Each path below is one point turned by a fixed rotation once a step. After each direction that follows a path, write how fast that rotation turns it, in degrees each step (0 if it stays still).
Each turn is a multiple of 5 degrees from 10 to 175, or 0.
Each row of a path follows its step; steps can be skipped.
Rotation 1:
step 0: [ -5   3   5   9   9 -11   9  11 -16 -11  -2   7  -1   8   3  -8   3 -13
 -10  -8  -7  -8  10  -3  -9  -7  -3  -3  -9 -14  10  12  -6  -7  -1]
step 1: [-14  -7   0  -7   5   6 -10  -5  11  -2  -8   3   3   9  10   2 -12 -10
   2   9   7   1  -4  -8  -4  16   2  14  -8   1  -9  11 -16  -1   6]
step 2: [ -9   7   8   4  13  -6  -5  -6  -7  -1  -5   5  13 -17  -1   5   0   1
 -14   1  -5 -10   3  -4 -12   3 -15   1   0   9   0 -18   2  10  -5]
step 3: [-11  10  -7 -11  12 -10  -1 -15  -9   2   7  -2  -8  14  -9  -9   5   9
   4  -6   5  -1  11  -6  11   9  -6   2  -7 -12  10   6  -6   3   5]
step 4: [ -3   1   6  -7   1  -2 -10  -9   0  -1   2  -4   4  -8  -2  -5 -11  -1
  -2  -9  15 -15 -15  -4  -2 -11  21  11  -7  15  -4   5   2   6  -2]
step 5: [  4   5   0   1  -4 -10  11 -12   0   9   6   5   0  -4  -3  -6  14 -10
 -13  -3  -3   4  -3  -1  -5  -2 -10  -4  17   7   2   9  -7  20  15]
step 8: [ -8  -4   4   9   1  -1  -2  -2   4  -9   0  -6  19  -3   2 -10   5 -14
  -4  -4   1  -1  -5   2  -1   7 -16  -9  -5 -13  11   5  11  -4  19]
step 9: [-16  -1 -14 -14 -10 -12 -16   2   0  -1  -2  -1  11  -1   1   8   5  -6
  11 -12  -5   2   4  -3   2   6  -1  19   3  -1 -11  -5  -5  -5  -7]
step 10: [  9   5  -8  14  11 -13   1  10  -8   1   9   8   7  -8 -14   9  -6  -6
   0   1  10 -13   4  -1  -4   3   6   0 -12   2   4 -11  -1  10  15]
step 11: [ -1  -7   1  -5   5  -5   9  -9   3  14   1  -3   9   0   1  -2   6   0
   9   3  17  -7 -10  12  14   4 -16  16   2 -11   8  14  -6   1  -4]
step 12: [ -9 -11   7  -8  -2 -10   1  10   1  -7  11   2   2 -13 -15  -3   2   2
 -21  -2   1  -5  11   3   4  -7   7  13   1  12 -13   4   3  -4  -5]
[-2 -4  4  1  1  3 -1 -2  3 -1  3  0  3 -1 -1  3  5 -1  3  1 -6  0  2 -3
  3 -2 -3  2  0  1  3  2  3  7 -3] -> 115
[ 1 -2 -2 -1 -1  1 -1 -1  0 -1 -2 -2 -1  2 -2 -3  7 -3  4  1 -1 -4  0  0
 -1  0  2 -7  3  8  1  1  0 -4  0] -> 40
[ 2  1  0  0 -1 -1  1 -1  4  0 -3  2  4  1 -4  2 -6  1  1  3 -2  0  3  2
 -5  2  6  3  1  5  1  0  4  2  2] -> 130
[-3  4 -1  0  3  2  3  3 -5  3 -2  1 -1 -3 -4  4  2 -4 -5  1 -4  0  2 -2
  2 -4  4 -1  5 -1  0 -1  1  0  3] -> 145
[-2  3 -4 -5  0 -1  1  0 -1  4  1  2  1 -2  1 -1 -1 -2  0  0 -4  1  1  6
 -1  2 -2 -4 -4 -2  3  7  4  0 -4] -> 130
[ 3 -4 -8  3 -1  1 -1  0  0 -2 -1  0  0  3  6  1 -2 -4  0 -3 -3  0  0  0
 -2 -4 -1  0  3 -3 -1 -1  6 -1  3] -> 40
[ 4  3  1  0  6  1  1  5  0  0  0  3 -1  0  0 -3 -2 -3  7  0  4 -1 -1 -6
  0  1  3 -1  0 -2 -2  4  3  2 -2] -> 110
[-3  7  1  0 -2  1  4 -1  2 -4  4 -1  0  4  0  0 -2 -5  3  5  1 -1  0  4
  2 -4 -2 -1  0  1 -4 -4  1  0 -2] -> 0
Rotation 2:
step 1: [  1  -6  -4 -10  -8  -7  12   5  -7  -6   6  -1  12  -8   1  -7   6   5
  10 -14  -2   1  -3 -21   1   7  11  -8   9  -4   4  11 -11   1   2]
step 3: [ -6   5   1  -3   5  -2   8   5  16  -8   1  -3  -4  11 -19 -13  -1  -9
   5   0  -5   2  -1  -1   9   5   6 -10  13  11  -5   6   4   7 -13]
step 4: [  1   0  10   4  -3   3 -15  -2   0   1  -2   8   0 -13  17  -6   2  -6
  -2  -1   7   2  -6  -8  -8 -16   5 -13   7  13   8   7 -13   0  -4]
step 5: [  4   2  -4  -7   1  -1  10   1  14   1   0   3   4  -8 -14  -3   4  -7
   0  -8   5  13  11   7   1 -23  -4  12  -7  -5  -9  -2   2  -4  -9]
step 7: [ 11  -5   2 -12  -1 -12   9   6   7  -5   0  -5   3   3  21  -2  -8  10
   3   0  11   3  11   1   6  -7  -6   6  -3   2   7  13 -13  -4  -2]
step 8: [  2  -1  -6  11  -6  -9  19  -5   6   2   5  16   2   3  -5  -9  -5  -8
   5  -1  -2  -7  -6   6   1  -1   1   4 -10  15   2 -14   7  14   0]
step 9: [  4  -2   9 -11   0 -15  -6   8  -9 -12   6  -5   1   1  -1   6   8  -9
   7  -2 -18  -3  -6   3   4  -4  -1  -6   9   9   3   3 -19  -1  -7]
step 10: [ -7   2   1  -7  -7   1   9  -4  -5  -8 -12  18   6  -5 -10   2  -1   4
  -5   5  13   7   6  -9  -2 -12 -10  -9 -12  10  13   2  -1  -4   2]
step 11: [ -1  -2   7  -4   0  -2  14   0   4   6  11 -13  -8  -1 -18   7   8   0
   0  -6  -3   2  -4   2  -2  -8  25   8   7   5  10  -1   3   4  -1]
step 12: [  0   4  -1  -7 -10  -1   5 -14  11  -8   2  -6  12  -7  12   0   6   5
   5   0  -5  11 -14 -14  -3   1  -8 -15   0  -1   1  16  -5   3  -2]
step 13: [  0   5  -2 -11  -7   9  17  16   6   9  -4  12   1  -2   4  -8  -3   0
   0  -6  10  -3   7   3   5  -7   5   1  11  -7   6  -9  -4  13 -11]
[ 4  0  1 -1  1  1  3  5  1  4 -4  2  2 -1  1  3 -1 -3  1  7  1  5  1 -4
 -4  3  1  5 -1  2 -1 -2 -1  0  0] -> 130
[ 5  2  2  6  4 -1  1  3  0 -1 -1  1 -3 -1 -1 -2  4 -1 -5 -1 -2  1  3  1
 -1  0 -4 -6  1  1  0 -4 -4  3 -1] -> 70
[-1  4  1  3 -4  4  0 -4  0  1  0  3 -1 -1  4  0  0 -1 -1  4  0 -3 -6 -1
 -3 -1 -3 -4 -5  3  2 -2  3 -1  4] -> 175
[-6 -1  2 -2  6  1 -3  1 -2 -2  5  7  3  2  1  0  0 -2 -1  5 -1 -2  1  2
  0 -1  1 -1  0  5 -3 -1 -1  0 -4] -> 65
[ 1 -2  3  0  1 -3  1 -3 -6  0  3 -2 -1 -7  4  0 -4 -3 -1  2 -4  1  2  1
 -2  0 -1 -1  6  0 -1  5  1 -1  2] -> 140
Rotation 3:
step 1: [-13  16   8  -2   1   9   5   1   4  -5  14  -1 -14   5 -14  -5   5  -5
   4  17  -5   2  -4   3  -3 -13  -7 -12   5   3   3   2 -11   4   7]
step 2: [ -1   8   8   3  -1 -10   8  13   3   5   4   2  -5  10 -18 -12  -5   5
   0  -2   9  -8  -7 -14 -15   6 -12 -15  -8  -1  -7   6  -2   2  -4]
step 3: [ -7  28   7   3  -1   2  10   8   9   2   8   1   7  -1  -3  -7  -7   7
  -5  16   3  -4   1   5  10  -6  -5  -1  -3  -3  -7  12 -12  -7  -3]
step 5: [  3  24   4 -10   6  -7   6  -4   5  -2   4  12  -6   1  -9  -4 -12  -7
  14   0  -1   5  -4   6   3  -3  -4  -3   1  -5  10  20  -7 -11  -4]
step 6: [ -5   7   8  -7  11 -10 -11  14  -1   2   3  -5  -7   8 -10 -14   7  -5
   3  11  16  11  -8   4  -2  -6  -1  -7  -8   6  -2   2  -2  -7 -15]
step 7: [  4   6  10   5  -3 -10  22  12  10   0   1  -4  -4   8  -6  -9   3 -13
  14   8  -4  -8  -2   9  -2 -11  -1   1  -5  -8   5  10  -5  -5  -7]
step 8: [ 12  10  14   0  -2  -3  -4   9   4  -6  -2  -5  -5   4 -12  -8  -6  -5
  -3   5   7   2  -1  10   1 -10 -20  -3   2  17 -13   9   4   5  -6]
step 9: [ 11  15  11   5  -6  -8   2   8  -5   4  20 -15  -2 -11  -6  -9  -2   4
  16   1  -4  -1  -3   0  -5  -4  -1   1  -7  -8  -1  15   0  -5  -4]
step 10: [  3  18   3 -18 -10  -8  -2   3  10  11   6  -1  -5   5  -5  -2   1   8
   8   7   4  -2   9   1  -1 -11  -3   0   8  16   0   5   5   3 -18]
step 11: [  6   1  18  -7  10 -11  12   4  -9  -1   9  -9  -3  10  -8   6  -1   9
  10  10   2   9  11   2  -2   1  -8  -2  -3 -10   3  15   7  -7 -11]
step 13: [-11   5  13  -9   1  -7   3   9  -8   0   5  -8  -5   7 -14 -18   2  -5
   4   3  -4  -4   9   6 -13   2  -5   4   7  -7 -12   9  13  -9   2]
[ 2  1  0 -1 -5  2  4  1  0  1  4 -6  1 -1 -2  6 -1  5 -3  0  1  0  0 -6
 -1 -2  0 -5  1  3  0  1 -1  2  3] -> 45
[ 2 -1 -1  3 -2 -2  6 -4 -1  3 -2  2  2 -2  2  0  1 -1  6 -3 -1 -2 -2 -4
 -2  2  2 -1 -6  0  0  3 -3  0 -3] -> 155
[-2 -3  0 -2 -6 -1  1  1  5 -1  3  2 -1  1 -4 -2  1 -3  3 -2 -3 -6  0  0
 -1  1  3  0  5 -1  3 -4  2  3 -2] -> 130
[-1  5 -4 -1 -1 -2 -3 -2 -7  1  2  0 -2 -1 -2 -3  2  0  3 -3  1  0 -1  3
 -3  1  2  1  2  5  4  2  0  2  7] -> 85
Rotation 4:
step 0: [ -1   3   0   0   4   1  -3  14  14  -6   1 -10  -1   1  -8   7  -8  -2
  -4   2   7   1   0  -1   9  -8   8  -9   0  13  17  -4  -4  15 -18]
step 1: [  3  -9   4   7   4   4  10   9  13 -23   0  10   3  -4 -12   8   4  -6
  -8   1   8   6 -14   0  -4   4   4  -3   4   1  -1   5  -8  -4 -13]
step 2: [  3  -5  -3  14   6 -13 -11  12  10  -3   6   7  -7   8 -10   3  11  -5
   4  -3  -4  11  -4   4  -4  -6   9 -18   7 -10   1   0   0  -1   5]
step 3: [  6  -2  -9  -6   7  -2   8  17  18   0  -3   6   4  16   1  -3   1  -2
   0   5   8  -5   1   3   9  -6   6  -9  -4  -8  14 -10   5  11  -2]
step 5: [ -1   9  -1   5  11  -7   9   0   8   4  -1  -4  -3   7 -16  11   9  -3
   1 -10 -11   5  -2  -3   0  -3   1 -15   7  -7   1  19   4  12   2]
step 6: [ -3  12  -6   0  16  -9  16   9   4 -14  -2   2   9  11  -4   0  11   2
  -7   6  -3  -4   1  -5  13  -1  -6   0   1 -14  -1  -7   9  -1   4]
step 7: [  7  10  -2  14   8  -5   8   5 -12   2   1   8  10   3  -2   5   2  -6
   1  -3 -10  -3   3   5   3 -12  21   4 -15  -8  -5  -5   6  -3  -8]
step 10: [  6  10 -13  11  11 -14  -5   4  -6  -6   4  -1   2   3  -1  11   1 -19
  -3  -1  -5   9   5  -3   5 -10   3  10 -10  12  -9   1  -3   2  -5]
step 11: [ -2   6  -9  -3   8 -16   0   1   4  -3   0  18   2  -4   6   6   5   3
   4  21  13   0  -6  -6  -3  -6   9  10  -4   2  -4  13  -2   7   1]
step 12: [ -1   1   5  11   4  -7   0  10 -10   8  -5   1   2   0   6  -3  19   4
 -10  -1  20   4   2  -4  -3   0  18  -1  -1   7  -7  -4  -7   9  10]
step 13: [ 12   5  -6  -7  13   0   5   4  -4  14   4  -4  -3   8   2   3   4 -17
  -8   3   4  16   0  -4   8   0   3   2   3  18   4   2 -12  10  -2]
[ 2 -2  5  3  3  0 -2 -1 -2 -1  0  0  5 -5  1 -3  4  2 -3  2  1 -4 -4 -2
 -2  0  0 -1 -1 -4 -2 -3 -2 -6  0] -> 140
[-5 -3  1  1 -2  3  1 -1  7  0 -3  3 -4  1  0  2 -1 -4 -3 -2 -4 -3 -3 -1
  2 -2  2 -4  1 -4  4 -3 -1 -2 -1] -> 20
[ 2 -4 -5  0 -3 -2 -3  0  6  2  3  1 -1  2  0  2  5  0 -2 -2  5 -1 -3  1
 -3 -1 -4  1 -7  1 -2  0 -3  1  2] -> 40
